In the rows, 128 means zero.
Y: rows in a few groups, each row roughly a mix of its group's directions
Y (101 x 10)
[[150 158 158 161 120 198 121 115 121 169]
 [120 118 143 108 183  67 121 134  89  93]
 [132 162 139 170  74  96 110 134 182 136]
 [112 139 106  85  92 150 112  91 100 187]
 [162 148 160 141 139 185 136  71 146 104]
 [104 159 146 110 155 174 181 133 147 174]
 [ 81  55 128 114 131 136 128 131  79 140]
 [172 160 172 138 117 144 133 114 105 192]
 [ 98 105 174 156 142 144  64 113 149 158]
 [147 163 138 159  65 132 124 129 167 175]
 [107  57 110 144 138 152 126  69 128 139]
 [144 188 144 113  87 166 105 141 173 143]
 [122 100 147 164 154  60 100 166 122 111]
 [ 80 135 105 143  70 165  89 141  99 133]
 [170 123 125 155  83 181 112  91  92 138]
 [ 87 157  77  90  81 127 136 152 129 159]
 [136  83 174 150 134 156  86  84 144 157]
 [143 111  96  80  79 130 187 129 116 108]
 [131  75 135 145 153 105 181  87  88 129]
 [ 95 124  89  90 102 144 103  97 125 190]
 [142 125 124 158  66 105 125 155 165 181]
 [118 117 126 121 130  33 121 151 133 108]
 [138 173  81 182 171 126 125 126  95 116]
 [159  63 156 122 147  88 166 135 108 150]
 [181 101 164 151 130  88 136  95 168 102]
 [ 70 142  77 131 112 164 105 126 106  88]
 [ 82 107 118 179 174 137  84 102 129 143]
 [154 148 127 160  76 179  94 115  90 138]
 [123 204  98 114  80 154 128 115 123 111]
 [107 181  90 130 148 140  64 157 117 122]
 [127 185 133 128 154 153 163 135 188 156]
 [123 156 105 114 120 177 121 135  55 158]
 [ 66 129 133 115 138 179 180 149 106 125]
 [112  63 106 117 152  90 116 171  95 114]
 [151 126 124 140 195  87 112 137  80 157]
 [160 177 167 151 110 172 125 107 124 175]
 [ 79 146  89 163 150 128 116  85 126  80]
 [ 68 113  74 107  88 143 101 118 105 126]
 [165 194 144 135 102 140 149 130 104  78]
 [176 171 156 112 142 134 143 106 154 188]
 [141  47 144 132 136  93 100 123  92 132]
 [107 109  95 120 134 175 137 102 163  64]
 [198 172 167 134 114 120 140 120  99 103]
 [ 79  97 163  86  80 131 108 149 154 141]
 [132  69  96 149 153 146 146  64 120 130]
 [ 87 170 120 177 155 129  74 151 117 135]
 [ 67 110  93 100 128 154 123 118 144 185]
 [166 174 168 123 157 144 168 124 156 169]
 [175 170 175 133 124 125 137 110 180 158]
 [118 122  70 131  97  99  66 113 158 123]
 [188 175 164 111 151  96 148 155 143 121]
 [122 172 150 103 173 141 128  84 104  77]
 [148 168 140  97  93 155  92 178 158 151]
 [123 156 120 166  73 144 118 120 196 119]
 [101 104 120 181 185 135  93  92 130 142]
 [162 133 132 125 177 106 114 150  71 176]
 [110 168  94 133 138 170 118 110  59 143]
 [147 146 160 107  65 172 153 122 166 143]
 [124 128 115  94 124 136 139 156  73 199]
 [168 103 121 139 142  80  81 114 175 156]
 [168 144 182 126 177 139 132  88  92 120]
 [118 122 180 152 107 159  61 121 136 157]
 [ 82 141 112 174 111 161  69 130 103 141]
 [ 82 120 173 141 116 143  61 138 147 154]
 [159 126 183 108 152 145 166 117 100 181]
 [121 119  96 152  97 104  93 139 115  53]
 [109 177  64 144 119 126 141 158  89 105]
 [157 190 122 109  82 127 142 174 105 112]
 [105 131  87  71 105  66 148 135 133 120]
 [116 205 146 119 137 174 121  94 113 115]
 [162 170 135 142 174 126 124 109  79 176]
 [ 82  79 151 114 152 157 167 142  88 147]
 [172 108 168  92 160  95 166 120 166 127]
 [131 174 158 180 116 184 102 126 134 150]
 [152  86 104 137 108  78  64 112 127 120]
 [150 194 154 102 123 139 143  69 134 113]
 [186 101 154 153 113 146 145  85 175 121]
 [ 81 108 103 111  74 157 120 148 152  83]
 [129 182 117 104  65 106 140 122 150 168]
 [173 142 124 159 109  90  98 133 129  62]
 [144 125 184 117 139 153 178 132  68 131]
 [132 198 145 149  91 161 120  98 163 128]
 [175  89 176 115 129  89 150 148 162 153]
 [123  76 141 137 115 115 123 139  62  78]
 [ 93 177 108 139 104 155 100 113 177  88]
 [129 165 154 116 138  41 118 129 115 115]
 [136 117 136 184 192 134  96  89 131 143]
 [152 147  65 120 111 128 183 129  92 100]
 [142  50 115 167 122 157 127 157 146 148]
 [ 95  99 122 115  65 170 165 111 134 100]
 [ 66 123  93 164 108 159  85 125 102 135]
 [132 190 169 143 152 107  89 173 141 134]
 [ 77 143  89  70 150 127 133 140  87 111]
 [114 204 134 100 131 171 131  92 110 120]
 [173  88 179 120 123  96 168 129 156 152]
 [ 77 142  85 158 142 144 127  82 102  88]
 [138 140 136  93  70 188 142 146 106 158]
 [128  71 138 136 152  66 131 142 167 100]
 [159 172 169 160 122 164 123  81 157 112]
 [143 192 148 137 155 150 171 142 176 133]
 [ 96  98 115 161 154  88 137  94 157  76]]

the two rows of each list that fit no group, in list order (the others fit one group, some only roughly)
  Z_987: [184  86 154 117 159 162 156  89 113 134]
  Z_666: [125 151 185 103 137  93 112 177 173 126]
  Z_331: [ 78 146  93 137  96 175 137  92 104  95]
  Z_267: [ 94  83 141  94 133 146 142 122  78 180]
  Z_506: [ 68  86  96 127 111 149 134 166 157  97]
  Z_624: [120 118 182  92 168  90 128 141 181 135]
  Z_583: [ 84  86  99 150 139  95 106 181 144 105]
  Z_325: [188  81 143 115 141 144 163  81 143 124]
  Z_874: [ 64 152 108 103 111 146  80 156 134  99]
  Z_322: [ 84 110  92 136 114  79 116 160 164  87]
  Z_411: [179 128 156 134 134 176 143 116  97 185]
  Z_482: [125 127  79  80  74 131 162 113 163 138]
  Z_775: [118  81 127 112  99 162 178 120  72 136]

Z_506; Z_874
  Z_450: [176  95 180 116 145 117 137 113  85 167]
  Z_345: [ 73 135  86 147 122 136 124 158 157  71]
  Z_367: [170 113 149  81 154 159 163  79 106 137]
  Z_629: [ 92 156 115  86 115 176 150 116 110 181]
  Z_65: [146 154 181 178 146 104 103 118 143  82]
  Z_299: [144  98 103 158 138 175 159  75 155 157]
  Z_323: [113  52 135 129 120  92 159 128 154  93]
  Z_631: [147  98 163 131 176 129 164 124  86 177]
  Z_717: [116 120 100 138 184  83  77 165 119 119]
  Z_298: [188  74 144 145 107 104 153 112 161 146]

Z_299; Z_631
  Z_616: [122  80 149 108 120 141 141 116  49 145]
  Z_838: [117  85  84 142 183 112 169  92 129 127]
  Z_553: [168 135 162  95 171 145 152 103  75 143]
  Z_75: [125 155  78 176 105 163 110 123  77 121]
  Z_23: [173 162 137 120 140 150 133 129  76 188]
  Z_920: [186 186 117 112 111 118 163 154 106 106]
  Z_188: [ 95  81 120  91 162  68 119 125 124 101]
  Z_544: [106 111  63 141 145  88 130 125 133  71]
  Z_59: [ 95 116  61 173 167 135 126 104 106 129]
  Z_166: [117 129 155  98 124 166 176 118  60 142]

Z_188; Z_544
  Z_277: [117 135 137 170 116  71 101 140 174  84]
  Z_451: [ 97 107 116 173 112  84  96 186 142 132]
  Z_452: [ 84 142 109 133 127  70 106 147 152  73]
  Z_108: [145 157 157 176 105 101 113 109 185  96]
  Z_311: [185  68 158 126 163 120 151 101 120 124]
  Z_513: [147 120 121 170 130 191 110  99  73 135]
  Z_803: [117 112 118  97  42 160 135 134 110 127]
  Z_260: [ 87  74 151 133 109 175 158 127 124 169]
  Z_221: [ 99 133 104 100 138 124 120 181  71 172]
  Z_400: [106 112 138 102 108 160 144 122  44 134]
  Z_284: [ 75  97 102 150 192 112 129 101 148 123]

Z_513; Z_260
  Z_385: [ 80 111 121 156 161 109  91 184 101 113]
  Z_980: [161 155 133 164 206  97 132 122 139 121]
  Z_971: [121  69 112 112  88 142 149 130 157  71]
  Z_887: [ 45 127  89 152 146 136 105 141 115 129]
  Z_904: [138 191 151 111 122 164 132 112  91 177]
  Z_340: [ 87 133 134 141 170  82  95 164  96  95]
  Z_545: [174 140 141 116  90 174 158  84 152 156]
  Z_489: [ 99  82 118 121  65 173 108 106 113 139]
  Z_461: [ 95  82 130 128  65 180 117 139 136 117]
  Z_645: [112 148 151 123 163  62 107 155  79 129]

Z_971; Z_461
  Z_90: [ 94 137 142  94 137 177 175 117 105 178]
  Z_956: [133  87  89  85 107 122 193 111 125 109]
  Z_495: [136 121 129 144 185  64  91 151 154 119]
  Z_961: [146 162 140 135 106 175 140  72 171  98]
  Z_257: [135  95 145 150 129  98 166 153 181  77]
  Z_397: [189 108 191 125 123 145 114  96 146 147]
  Z_698: [138 188 155 163 112 143  74 159 114 139]
  Z_502: [201  99 149 137 147 141 147  76 130 133]
  Z_733: [170  70 167 159 149 115 125 154 107 160]
  Z_404: [120 105 141  87 123 132 138  97  47 113]
  Z_419: [ 89  60  92 109 129 131 158  88 135 126]

Z_257; Z_404
  Z_252: [108 109  99 112 101 174 142 134  54 131]
  Z_104: [112 125 114 118  92 181 169  98  73 136]
  Z_562: [175 108 144 147  98  59 134 126 163 133]
  Z_890: [134 142 146 190 104 182 108 123 172 125]
  Z_781: [127 146 113 157 214  91 136 129 136 120]
  Z_281: [190  95 156 150 184 113 133 129 100 127]
  Z_99: [129 147 182  82  98 100 120 177 156 126]
  Z_488: [163 160 134 114 182  79 170 147 144 112]
  Z_751: [154 181 138 127 184 138 130 134 115 185]
  Z_236: [140 149 123 174 211 107 119 118 133 127]
  Z_88: [120 154 151 117 175 112 116 152  55 148]
  Z_884: [107  84 149 158 182 121 155 168 158 108]
  Z_877: [ 80 101  81 140 126 182 117 148 138  90]

Z_281; Z_751
  Z_846: [ 76 157  96 131 110 155 158 156 125  73]
  Z_647: [104  76 141  68 124 101 164 130 163 128]
  Z_688: [109 140 109 153 167  89  79 147 164  86]
  Z_702: [169  99 185 154 134 140 134 120 182 155]
  Z_945: [154 158 119 155 208  93 144 125 134 118]
  Z_555: [175  95 102 157 142 104 177  98 101 100]
  Z_604: [140 146 124 103  77 144 124 105  52 131]
  Z_757: [ 99 117 132  92 106 167 137 111  71 178]
  Z_475: [130 133 114  69 146 176 157 107  81 151]
  Z_837: [ 90 134  92 102  86 171  97 169 116 108]

Z_702; Z_555
  Z_263: [185 163 160 111 138 129 114 145 120 190]
  Z_995: [137  89 134 119 191 160 131 125  69 139]
  Z_762: [120  86 174 171 160  94 107 152 162 142]
  Z_476: [121 151 112 130  50 145 157 138 174 126]
  Z_238: [121  73 116 112 166  94 137 119 148  67]
  Z_739: [ 88 176 111 151  96 151  87 171 105 131]
  Z_634: [192 108 138 121  91 131 156  97 162 166]
  Z_129: [107  70 125  73  89 128 168 117 144 124]
  Z_833: [135 197 134 167 156 129 120  76 150 130]
  Z_456: [ 56 113  75 135 122 139 116 148 153  99]

Z_762; Z_476
  Z_759: [ 76 138  89 149 139 134 133 159 183  90]
  Z_330: [127  56 108 141 154 159 133 123 153  80]
  Z_664: [167 145 165 167 100 162 124  92 175 140]
  Z_428: [106 181 133 120 118 176 122 138  89 181]
  Z_752: [109  83 103 164 181 121 137  80 101 128]
  Z_316: [115 141 134 108 157 152 152 121 173 202]
  Z_721: [ 89 150 104 153 142 132 137 155 176  66]
  Z_144: [130  78 102 108 132 172 120 135  62 146]
  Z_915: [162 147 138 114  96 107 153  76 180  96]
  Z_237: [108 142 104 109 186  73 162 151 145 105]
  Z_651: [ 49 144  99 139 126 114 101 171 121 118]
  Z_473: [105 124 147 126 172  77 106 160  71 134]

Z_752; Z_144
  Z_247: [107  52 102 142 156 112 121 164 129  99]
  Z_408: [181 103 176  82 101 124 159 119 153 132]
  Z_869: [145  72 138  93  98 141 164 161  92 159]
  Z_653: [109 120 121  79 176  84 134 135  76 106]
  Z_289: [180  54 131 126 116 127 162 106 149 128]
  Z_470: [134 158  90 152 147 136  71 138  68 127]
  Z_505: [135  99 177 130 181 140 180 144 127 162]
  Z_357: [150 200 135 113  87 156 138 117  91 109]
  Z_138: [147 103 162  91  69 154 153 161 150 147]
  Z_125: [133 145 120 136 172  84  67 170 153 126]
  Z_270: [200 118 168 143 166 123 135  90 142 137]
  Z_302: [136 160 144 145  82 184 119 154 101 173]
  Z_608: [141 121 148 154 162  66 118 116 186 106]
  Z_355: [118 147 127  69 162 113 143 125  61 147]

Z_470; Z_302
  Z_539: [153  61 166 137 148 100 122 130  79 118]
  Z_776: [100 135 109 130 106 120  91 154 187  72]
  Z_817: [118 173 110 119 151 127 145 157  63 172]
  Z_377: [101  71 122  70 111 111 170 127 152 119]
  Z_540: [129  84 104 124 101  62 135 129 174 104]
  Z_596: [126  99 133  78  76 167 137 176 117 142]
  Z_818: [155 176 164 163  89 154 122 108 147 171]
  Z_918: [ 75 127 101 173 109 122  92 179 150 125]
  Z_274: [146 147 189  96 147  87 132 164 167 137]
  Z_2: [136 112  70 175 166 140 143  86  98 120]
  Z_242: [ 71  66 118 145 151 130 140 161 119  96]
  Z_243: [138  49 135 113 141 120 172 102 110 104]
  Z_668: [156 128 174 201 135 131  98 137 142 156]

Z_817; Z_243
  Z_468: [168 132 162  95 170 106 146  74 102 112]
  Z_317: [ 71 105  96 138 112 146 150  86 108  81]
  Z_700: [156 186 127 130 200 101 134 128 120 134]
  Z_167: [148 119 154 180 125 101  88  85 167 101]
  Z_25: [121 207 171 141 138 131  97 134  99 141]
  Z_581: [133  54  93  97 140 167 157 120 124 120]
  Z_332: [ 69  67  97 141 151 119 114 152 147 112]
  Z_251: [178 130 161 136 109  53 135 118 153 132]
  Z_599: [ 62 116 163 112 143 107  91 156 165 143]
  Z_601: [165  97 160 102 130 118 120  97  91 191]
  Z_716: [178 128 151 116 162  94 109 169 111 178]
  Z_958: [ 95  97 117 168 158 101 103 173 136  80]
  Z_245: [120 152 104 156 192  85  82 127 128 112]

Z_700; Z_167
  Z_789: [190 131 163 111 123 150 153 133  66 132]
  Z_633: [ 82 130 108 177 120 145  89 164 165  97]
  Z_541: [190 135 137 159 142  81 102 129 169 103]
  Z_903: [149 151  78 168 103 166 123 111  76 118]
  Z_171: [168  94 121 172 120  75  94 132 141 165]
  Z_438: [ 75 101  66 164 149 137 128 100 108 126]
  Z_722: [ 90 129 107  91 168 150 126 152  62 136]
  Z_320: [150  99 105 176 143 164 118  67 102 136]
  Z_201: [ 98  59 116 116  88 159 126  88 129 141]
  Z_968: [132 121 119 161  78 171 113 148 146 190]
  Z_578: [ 77 163 128 156 112 144  62 155 122 140]

Z_789; Z_171
  Z_177: [147 120  99 133 129  89 119 188 125 190]
  Z_34: [ 66 167 109 153 116 114  89 174 131 124]
  Z_290: [ 95 164 102 139 135 116  77 141 178  87]
  Z_407: [175 193 130 146 171 100 143 154 130 118]
  Z_306: [135  82 111 150  96  82 128 141 188 107]
  Z_309: [143 146 125 127  83 109 141  99 198  90]
  Z_816: [105 195 145 115 119 149 119 138  85 177]
  Z_179: [ 53  76  97 133 134 137 126 150 125 106]
  Z_626: [137 136 112  63 139 173 162  97  91 144]
  Z_77: [144 194 138 143 141 115  82 131 183 131]
  Z_978: [155 135 101  92  84 143 186  99 116  96]
  Z_4: [188 125 157 100 140 151 161  74 115 143]
  Z_845: [ 58 115 104 132 113 155 138 160 102  83]
  Z_826: [109 188 158 158 134 123  91 158  94 161]

Z_177; Z_978
